128 stands for zero in the data rows.
In each pair of rows below, the second row is the first one turned about zero in one of two ways (a turn may also mirror it), with some noise and a change of scale.
Each pair is followed by the number of its way, counting from 0 in the order the ways first appear.
[166  86  84 151 118 163 122 115  54 138 116  92]
[165  83  85  90  81 151 161  79 155 141 125 121] 0

[114 101 156 122  91 164 108 133 123 111 141  81]
[157 119 107 163 109 131 150 139 105 126 121  62] 0

[138 110 154 121  74 127 115 107 147 113 121 115]
[127 133 154 160 122 125 175 126 115 117 108  92] 0

[138 136 165 131  98 132  94 126 162 102 115 122]
[112 122 153  85 148 134 104 110 113 112 136 140] 1

[117  92 126  87 166  90 205  73 140 137 163  61]
[118 160  73 141  84 147 176 158  81 211 179 128] 1

[155 106  77 142 147 130 167 146  89 131 118 161]
[115 118  95  84 134 131 127  78 142 125 138 158] 0

[107 107 103 108 171  77 149 116 113 154 142 124]
[122 108 148 113 111 153  67  95 146 114 133 149] 0

[117 115 123 136  93 132  91 118 119 121 141  95]
[170 129 132 137 110 156 142 125 123 123 104  93] 0

[149 229 162 153  86 122  71 151 210  99 137 129]
[170 222 176 157 174  81 180 195  82 121 104 147] 0

[169  92  91 148  96 217 123 140  69 172 133 145]
[110 130 172 169 138 131 136 139 216 110 133  50] 1

[119  90 147 121 111 122 102 103 135 101 157 119]
[109 135 117  75 110 121 149 129 107 128 144 100] 1

[161 175  99  80 142 114 128  71 119 126 141 155]
[ 95 155 187  93 119 126 136 115 185 134 133 134] 0

[129  93 123 113  85 174 159 111 109 135 133 103]
[117  86 114 125 108 129 149 111 146 149 107  73] 0

[106 118 108 152 168 158 142 133 106 128 115 152]
[131 112 143 162 101 140 110 147 134 133  84 105] 1

[158 156 156 169  65 176 108 136 137 110 116 134]
[ 95 116 166 116 174 156  85  94 153  90 135 104] 1

[107 142 168  61 144 114 123 141 167  47 145 162]
[ 72 194 155 155 153 123 103 155 100 139 165  77] 0

[109 105 125 135 105  98 173 142 123 144 130  56]
[174  78 141 160 127 107 100  82 123 124 115 105] 0

[146  80 147 178  90 166 136 165 155 148 120 148]
[132 165 191 141 125 123  82 137 142 103 153  87] 1

[ 55  96 162 100 130  72 135 158 163 139 161 107]
[133 131 147 186 148 129  33 134  89 100 111  86] 0

[139 188 177 127  54 163 149 142 214 104 102 126]
[109 150 148 187 185  64 194 165  99 143  89 107] 0

[ 70  53 161  79 151 112 161 155 183 128 186  92]
[121 182 129 108 105 120 164 217  44 144 164 126] 1

[129 164 129 132 167  92 124 129 120  95 112  97]
[124 119  82 115 125 136 115 136 114 152 107 171] 1

[157 147 109 148 123 127 139 141  76 154 122 136]
[136 134 110 159 137 129 122 126 196 115 130 121] 1

[129 154 140 125 100 214 114 130 137 142 108 159]
[105 133  83 117 143 128 188 193 155 158 100 116] 0

[162 135  82  86 127  96 152 102 115 120 165 100]
[131 144 185  97 100 115 106  78 158 148 111 111] 0

[ 92 151 141  61 190  86 187  91 170 130 137 137]
[ 76 121 206 151 149 119  59 125 166 152 143 130] 0

[120 177  81 174 152 183 136  97  67 127  92 147]
[160  93 114  59 146 150 173 146 172 167 169 164] 0

[142 102 137 192 130 156  87 155 108 116 123 133]
[109 143 156 106 128 114  71 140 166 102  98  86] 1

[132  59 191 121  84 121 114 131 162 115 151  83]
[128 117 127 198  92 120 124 133  58 104 101  69] 0

[101 181 111 162 156  33 145 194 168 141 106 199]
[123 165 138 118 223 108  60 124 102  76 159 215] 0

[132 110 100 168 177 110 131 155 117 161 140 151]
[144 120 107  89 124 138  80 120 114 114 125 191] 0

[148  68 157  83 171  78 163 106 124 146 156 114]
[ 74 107 151 143  62 119  68  80 119 120 133 131] 0

[154 123  97 184  76 184  90 153 116 144 127 134]
[168 136  80  96 131 140 193 139  96 126  77 138] 0

[136 114 149 124  93 112 110 126 143 117 150 151]
[106 152 143 121 124 132 131 139  92  94 106 120] 0

[111  79 114 149 191 107 131 178 113 141 139 130]
[137 109  74 111 115 141  55 105 107 126 155 161] 0

[101 140 113  92 122 108  92 126 139 149 131 112]
[142 149 145 154 128 157 107 142 163 117 106 118] 0

[134 203  70 143 135  89 133  98 108 151 132 165]
[151 147 181  59 161 119 126 126 171 105 137 179] 0

[ 99 203 127 136 164  83 122  85 116  98  94 164]
[114 143 193 122 175 149 141 149 161 126 207 155] 0

[140  97 116 140 119 114 135 135  99 152 127 118]
[139 100 102 116 106 126 115  94 124 104 113 138] 0

[169  85 141 161  93 156  99 133 119 152 115 119]
[116 142 186  98 134 122 103 114 177 129 149  86] 1

[ 88 255 112 117 124 101 103  72 149  44  97 172]
[138  16  76 133 178 152 121  41  74  87  63 208] 1

[ 92 131 155 127 119 129 125 106 127  98 104  75]
[153 103 142 176 138 149 143 123 135 131 165  88] 0

[129 151 115 183  94 194 100 154  86 137  95 146]
[167 122  57 102 147 130 197 155 139 124 115 130] 0

[122 108 193  73 156  48 177 138 153  88 151 132]
[156 180  94  83  66 156 150 143  51 110 150 194] 1

[136 131 119 179 127 165 112 120  73 139  98 144]
[148  94  85 102 124 143 183 141 139 119 140 142] 0

[133 147  97 165  72 194  81 170 127 162 135 132]
[105 117 179 143 206  97 109 139 170  88 125  87] 1

[119 127 121  89 147  79 149  79 148 156 152 112]
[105 108 198 143 109 130  76 121 151 130 101 126] 0

[104 120 103 217 160 143  53 233 117 148 100 232]
[166 134 196 153 139  40  44 165 164  56  26 126] 1

[120  82 144  61 224 103 169  95 123 103 151 158]
[ 42 119 154 119  85 147  53 111 138 154 180 130] 0

[127 179 154 152 172 136 145 141 154 126  97 170]
[100 141 129 130 170  89 131 161 127 146 164 179] 0

[139 208 122 108 110 136 163  76 125 115 115 176]
[ 95 140 180 102 172 102 177 147 175 123 145 132] 0

[129 124 134 102 133 146 161 131 119 154 115 125]
[111 107 117 132 124 110 114 134 153 144 110 122] 0

[102 161 134  94 117 144  99 158 134 113 116 138]
[134 104 159 108 163 137 139 147 117  99 105 156] 1

[175  78  92 129 117 171 134 127  62 173 127  81]
[159  86  78  98  67 135 152  87 161 141  93 122] 0

[109 108 176 137 129 122 115 142 196 112 147 132]
[115 160 152  87 107 119 101 124  63 116 135 133] 1

[137  38 134 159 157 100 103 165 120 150 115 100]
[144 175 153  83  82  93  91 180 148 168 139 105] 1

[126 141  91 120 147  89  77 118 132 135 144 117]
[166 167 166 114 124 160 116 114 143 108 129 141] 0

[129 120 107  78 176 101 159  85 119 141 128  98]
[115 103 164 131 106 136  91  98 178 151 143 133] 0

[179 155 126  67 116 181 159  92 137 117 104  83]
[108 134 150 153 108  88 170 102 183 185 107  98] 0

